The rows below fall into families. The same turns and mirrors carry the whole set onto itself and the rows of a family onto each other. For each named row, which other rows are in its family? Write them in the order they are listed.
These 32 rows form 4 families of 8 rows each.
Z_811: [ 13  -2  23  25   4   2 -35  19   9  22 -22 -35 -15  -3 -13 -15   5 -38
  -2   1 -11  -6 -32]
Z_64: [-33   2  -3  19   4  12  -1  10   6 -29   2   4   3 -20  18  15  13 -25
  21 -21 -31  30 -12]
Z_491: [-32   1   0 -24  -8 -15  18 -13 -19 -25 -16  32  14   4  -6  13 -10  20
  18  -5   8 -16  31]
Z_471: [-20  -4  -8  15 -14  17 -13  14 -21  45  13 -38  21  -1 -16  15 -31   4
   5 -19 -11   2   5]
Z_460: [-19  -2 -18  11 -26  34 -23   9 -25  39  -8 -24  21  10 -25  13  -8  -2
  -7 -16 -12 -12  20]
Z_244: [  3  -1   4 -21 -13 -24  14 -21  -4  31 -28   0  20 -34  -7  -7  -8 -15
   6   4 -26   7 -18]
Z_238: [ 10  -6  23  36   8   1  -9  18  -4  20 -10 -27  -9  -6  -4 -28  15 -44
   4   7  10  18 -26]
Z_162: [  2  25  -5  15  -9  18 -31  45 -16 -28   0  -1 -23  32   7  -2   2  -9
   5 -27  15   7  10]
Z_625: [ -2 -13  15 -23   1 -28  27 -18  -2  32 -26  -8   6 -26 -13  -7  -5  -4
   2  18 -19 -22  -2]
Z_274: [ -8 -24   5 -11  11 -11   7 -25   2  27 -22  -1  26 -19 -26   8   0   2
  17  30 -23 -27 -13]
Z_742: [ -7  23  -6  42   3  35 -36  33 -24 -26  10   7 -10  17   6  -2   0   2
  26 -24   7  10   7]
Z_659: [ 11  14  17   3  20  -9   3   1  -6 -40 -28  37 -25  -9  10 -24  25  -6
  24  12  -3 -13   1]
Z_507: [ 29  17  20  14  13 -27   2   3   6 -26 -25  15 -32   0  -4  -9  -1  -8
  36  18  21  -9 -15]
Z_573: [ 24   8  16  -1  -1  -3  -2   7 -35  40 -17  -6  -7  10 -21 -30 -15  28
  14   7  13 -40  14]
Z_803: [ 23   3   3  44  11  15 -40  22  -3  24  -3 -34 -16  -5  -1  -9   0 -27
   0  10 -12   0 -21]
Z_489: [-37 -12 -16   8  -9  28 -23   8 -28  25   5 -18  30  -2  -2  13 -10   1
 -18 -13 -25  -8  25]
Z_512: [ 15  -4  16  -7  30 -10 -24  12 -16  23 -31   1 -16  29 -34 -19 -11  11
  19  -8   7 -23  36]
Z_856: [-19   6 -10  23 -15  18   3  11  -9 -36 -12   6   1 -24  24  32  21 -22
  10   9 -15  11 -17]
Z_414: [-28  22  14 -21 -10  -3  -1 -17 -10 -27  -4  26  12  -7   0  -1  -2  34
  34 -10 -17 -32  20]
Z_241: [-11  11   8  38  17  32 -17  39 -24 -21  14  -2 -25  24   4  -8   5  18
  29 -18   8 -17  20]
Z_543: [ 12   3  19  -7  27 -27  -1  11  11 -40 -15  22 -20   3   5  -8  10  -5
  29  18   5  -9 -23]
Z_247: [ 11  12  27  10   8  -1 -13  15 -38  26 -29  -8 -28  27 -27 -22 -18  14
  27   4  10 -26  24]
Z_298: [ 20  14  12  10  23  -4  10  -4   2 -16 -32  16 -28 -15   3 -25  25 -27
  41   2  13 -20  -4]
Z_234: [ -8  32  -2  22  -1  15 -27  30 -19 -21   6  -1 -31  27  10   9  -3   4
   7 -35  13 -23  24]
Z_501: [-20  -1 -17   7  -3   8   4   1  13 -20  15   7  25 -36  21  13  13 -16
   2 -11 -24  14 -19]
Z_169: [-19  15 -13 -17  -4   5   1  -3 -22 -14  -5  26   5  -3  -3  19 -22  42
  25 -12 -24 -30  31]
Z_999: [-28  -5  -1   8 -19  13 -13  21 -31  26  17 -18  24   5  -6  10 -28  29
  -6 -15 -31  10   5]
Z_935: [ 18 -12  -1  39  14  11  -3  34 -20  36 -11 -27 -16  -2  -4 -13  -1 -30
   1  -2  -1  21 -18]
Z_136: [ -1 -28   7  -1   4 -13   5 -21  -2  21 -25  -1  29 -27 -16  -7  -8 -10
  12  39 -18   7 -15]
Z_407: [ 10  -2  15  -3  19 -17 -24  -2 -12  35  -8  -8  -3  24 -30 -30 -32  16
   9  -4  10 -27  27]
Z_602: [-20   5 -15  12 -28  18   1   9   2 -24   8  -3  18 -16  15  25  13 -17
   4   9 -15   4 -39]
Z_809: [-18   2 -21 -20  -2   6  12   2 -23 -23  -1  33  17  17  -6  21  -3  32
  24   0   4 -13  29]

Which other rows belong to the same family as Z_507? Z_491, Z_803, Z_489, Z_856, Z_234, Z_136, Z_407
Which other rows belong to the same family as Z_501? Z_471, Z_238, Z_625, Z_742, Z_659, Z_247, Z_169
Which other rows belong to the same family as Z_999? Z_64, Z_244, Z_573, Z_414, Z_241, Z_298, Z_935

The rows below fall into families. The same turns and mirrors carry the whole set onto itself and the rows of a family onto each other. For each named row, which other rows are in its family? Write them in the order they are listed.
These 36 rows form 6 families of 6 rows each.
Z_552: [ 18  21 -13  32  -4  35  22 -25  24  34]
Z_857: [-18   4  27   8 -27 -20  -9  11   6  -4]
Z_949: [ 15 -16 -21  42  16  24   4   1   4  -6]
Z_737: [  9  10  16  25 -35  31  16 -50  -1  18]
Z_393: [ 18  -3 -19  36  21  22   5   3  -2 -14]
Z_733: [-20 -15  19   2  -9  -6  -6   7 -17  20]
Z_933: [ 27 -17  -7  27  22  26   6   0   9  -9]
Z_93: [-22  -5  26   8 -23 -11 -20   6  -5   2]
Z_735: [ 22  24 -14  21  10  28  24 -29  22  23]
Z_838: [ 24 -22 -10  42  12  27   8  -2  18   0]
Z_48: [-11   7  -5  21  16 -17 -12  15   9 -14]
Z_880: [ 10  15  14  13 -23  34  19 -52  -7  21]
Z_970: [-24  10  16  -8 -44   3   2 -29  15  19]
Z_260: [  0  32  -4  38   7 -12 -24   3   7  -8]
Z_928: [-34  14  23   0 -35   8  -2 -22  29  17]
Z_684: [-44  10  12   9 -22  10   4 -42  22  -4]
Z_295: [-35  14  22   4 -34   2   4 -37  15  17]
Z_960: [-26  23  24 -12 -26   4   7 -31  25  13]
Z_142: [ -8  17   0  18  20  -5 -14  14  26 -14]
Z_440: [-15   5   3  32  10   3 -12  22  18 -21]
Z_871: [-25  -2  22  -5 -20  -9 -19  -1  -5  -7]
Z_820: [-14   9  -6  33  11 -11 -20  15  17 -12]
Z_29: [ 12   6  11  18 -31  24  10 -59  14  20]
Z_479: [  5 -25 -18  36   8  27   3 -20   8 -22]
Z_413: [ -6  13  -6  34  10   2 -20  20  30  -9]
Z_406: [ 17  17 -19  39   4  28  26 -30  12  28]
Z_370: [ 24  17 -10  37   6  38  11 -32  11  28]
Z_642: [ 14   4  28  23 -39  24  13 -46  13  18]
Z_515: [ 22   6  24   8 -30  30  18 -47   5  11]
Z_792: [  3  14 -23  21   4  19  31 -20   3  40]
Z_114: [ 20  23  22  32 -35  16   8 -41 -13   7]
Z_78: [ 17  13 -16  33  15  29  31 -36   9  16]
Z_772: [ -8  -6  36  -5 -16  -8 -13   8   0  -6]
Z_795: [-24  19  26  -2 -29  -3   2 -45   9  14]
Z_963: [-12 -12  31  11 -19 -13 -17  14   8   5]
Z_603: [ 12 -13  -8  43  29  24   8   2  11   3]

Which other rows belong to the same family as Z_960? Z_933, Z_735, Z_142, Z_515, Z_772
Which other rows belong to the same family as Z_684? Z_733, Z_260, Z_479, Z_792, Z_114
Which other rows belong to the same family as Z_603? Z_857, Z_970, Z_440, Z_29, Z_370
Which other rows belong to the same family as Z_949? Z_737, Z_93, Z_295, Z_820, Z_406

The rows below fall into families. The same turns and mirrors carry the whole set onto itself and the rows of a family onto each other. For each named row, which other rows are in its family? Write them in the order they are listed.
These 28 rows form 7 families of 4 rows each.
Z_363: [ 13 -34   7 -14   1 -37  19 -28  -9  20 -18  -2  12]
Z_800: [-13  15  -4   9 -14   6 -34 -11  24  -8   9   6  -8]
Z_563: [ 26 -12  25 -19 -11  41 -19   7   2 -12 -15 -13  15]
Z_535: [ 18 -36  20 -11   8 -25  28 -13 -24  26 -14  -1   8]
Z_102: [ 36 -20  21   2 -21  41   3 -20  11  -5   6 -10  10]
Z_740: [-26   9   8 -13   0  18 -31   6  21 -17   2  10   5]
Z_271: [ -5  36   6 -13   2 -31  30  11 -21  10  -7  -7  -5]
Z_529: [-23  -4  -3   2  -4  19 -13 -15  21 -17   4  27  -9]
Z_453: [ -7  27   4  15   0 -31  33   8 -15  12  16 -12   3]
Z_822: [-13  16  20  -8  -3 -32  42   6 -14  14  10  15   0]
Z_152: [ 32 -16  19 -14 -26  44  11  -8  16  -8  -5  -9   9]
Z_522: [ 39  -2  16   4 -24  36 -19  -9   5   0 -10 -21   2]
Z_294: [ 17 -17   2 -18  16 -34  10 -12 -20  25 -30 -22   4]
Z_921: [ 17 -21   3 -22  13 -38  16 -14 -15  27 -19 -13  17]
Z_528: [ -2  33   8  -7   6 -26  35   9 -29  11  -5   5   1]
Z_476: [-15   2   2  12 -11  15 -12 -18  22 -19  23  22  -8]
Z_923: [-20  -8  11  15  -6  17 -24  -6  20 -11  20  19   4]
Z_193: [-12  33   9 -13   6 -18  35   6 -35  -3  11  -1   6]
Z_50: [ 19 -21  -7 -19  10 -25  14 -16 -27  11 -23 -32  15]
Z_351: [ 30 -18  29   5 -26  39  -6   1   8  -8  11  -8  16]
Z_824: [ -4  31  19   1  -9 -17  47  -5 -23   9  -3  12  -2]
Z_176: [-23  -9   7   8  -4  24 -28  -4  14 -17  13  18  -7]
Z_630: [ 25 -30   1  10  10 -31  15 -10 -25  20  -9 -25  10]
Z_31: [-26  -7   2   0   9  11 -32  -6  10 -32   3   6  -1]
Z_212: [ 12 -31   3 -26  17 -27  13 -21 -25  14 -10 -22  21]
Z_686: [ 22  -2  29 -15 -14  41   0   4   8 -16  -1 -31  18]
Z_715: [ 24 -16  28  -8 -25  43  -6   2  15  -6   9 -16  11]
Z_2: [-17  37  -5  -8   5 -24  31   3 -26   2  -1 -12   3]

Which other rows belong to the same family as Z_686? Z_363, Z_824, Z_31
Which other rows belong to the same family as Z_476? Z_102, Z_50, Z_2
Which other rows belong to the same family as Z_294? Z_271, Z_923, Z_351
Which other rows belong to the same family as Z_822? Z_563, Z_535, Z_740
Which other rows belong to the same family as Z_715? Z_921, Z_528, Z_176

The rows below fall into families. The same turns and mirrors carry the whole set onto itself and the rows of a family onto each other. For each named row, which other rows are in its family? Write them in the order they are listed.
These 32 rows form 4 families of 8 rows each.
Z_436: [-33   3  23  29  18 -34  20  34]
Z_263: [-49  20   7  -2 -29 -45 -10   2]
Z_636: [-75  31  32  33 -34 -37 -11  21]
Z_105: [-63  41  15  27 -11 -58   4  27]
Z_55: [-40  27   9  42 -16  26 -11   5]
Z_548: [-47   7  15  27  17   3  21  36]
Z_357: [-35  46 -18  22 -13 -46 -21  19]
Z_94: [-55  37  -4  26 -37  -4 -35  14]
Z_919: [-26   2   4  30  -6  21 -19  17]
Z_41: [-40  12  30  63  -7  -2 -18  41]
Z_575: [-61  17   8  -1 -38 -18 -15   2]
Z_504: [-86  41  12  28 -24  -5  -1  27]
Z_690: [-49  30 -12  -7 -13 -36   2   8]
Z_254: [-28  13  29  61   2 -30 -14  41]
Z_721: [-61  28 -11  -7 -22  -8  -3   7]
Z_984: [ -4   3   7  29   6 -32 -14  16]
Z_708: [-73  49  -4  22  -2 -27  13  32]
Z_980: [-54  -5  36  33  -7   8   5  30]
Z_113: [-68  13  41  34 -17 -33 -24   0]
Z_551: [-66  38  -7  19  26 -16  10  17]
Z_210: [-52  26  17  26  13 -60  -3   8]
Z_506: [-40  20  11  57  10   7  -6  47]
Z_213: [-42  33   5  28 -37 -41 -37  11]
Z_98: [-49  48 -27  19 -14 -10 -19  22]
Z_20: [-26  15  34  49 -29 -18 -23  -2]
Z_748: [-24  39 -14  34  13  -2  10  12]
Z_839: [-28  21   9  56  18 -21  -1  48]
Z_618: [ -9  28  10  41   1 -46  -2   4]
Z_309: [-14  11 -13  24  16  -1  -5  23]
Z_818: [-17  -6  23  35 -17 -10 -29  11]
Z_118: [-82  24  16  28  -5  12 -12   8]
Z_934: [-40  -8  45  36  -6 -28   3  27]

Which other rows belong to the same family as Z_980? Z_436, Z_548, Z_357, Z_94, Z_213, Z_98, Z_934
Which other rows belong to the same family as Z_506? Z_263, Z_41, Z_575, Z_690, Z_254, Z_721, Z_839
Which other rows belong to the same family as Z_748? Z_55, Z_113, Z_551, Z_210, Z_20, Z_618, Z_118

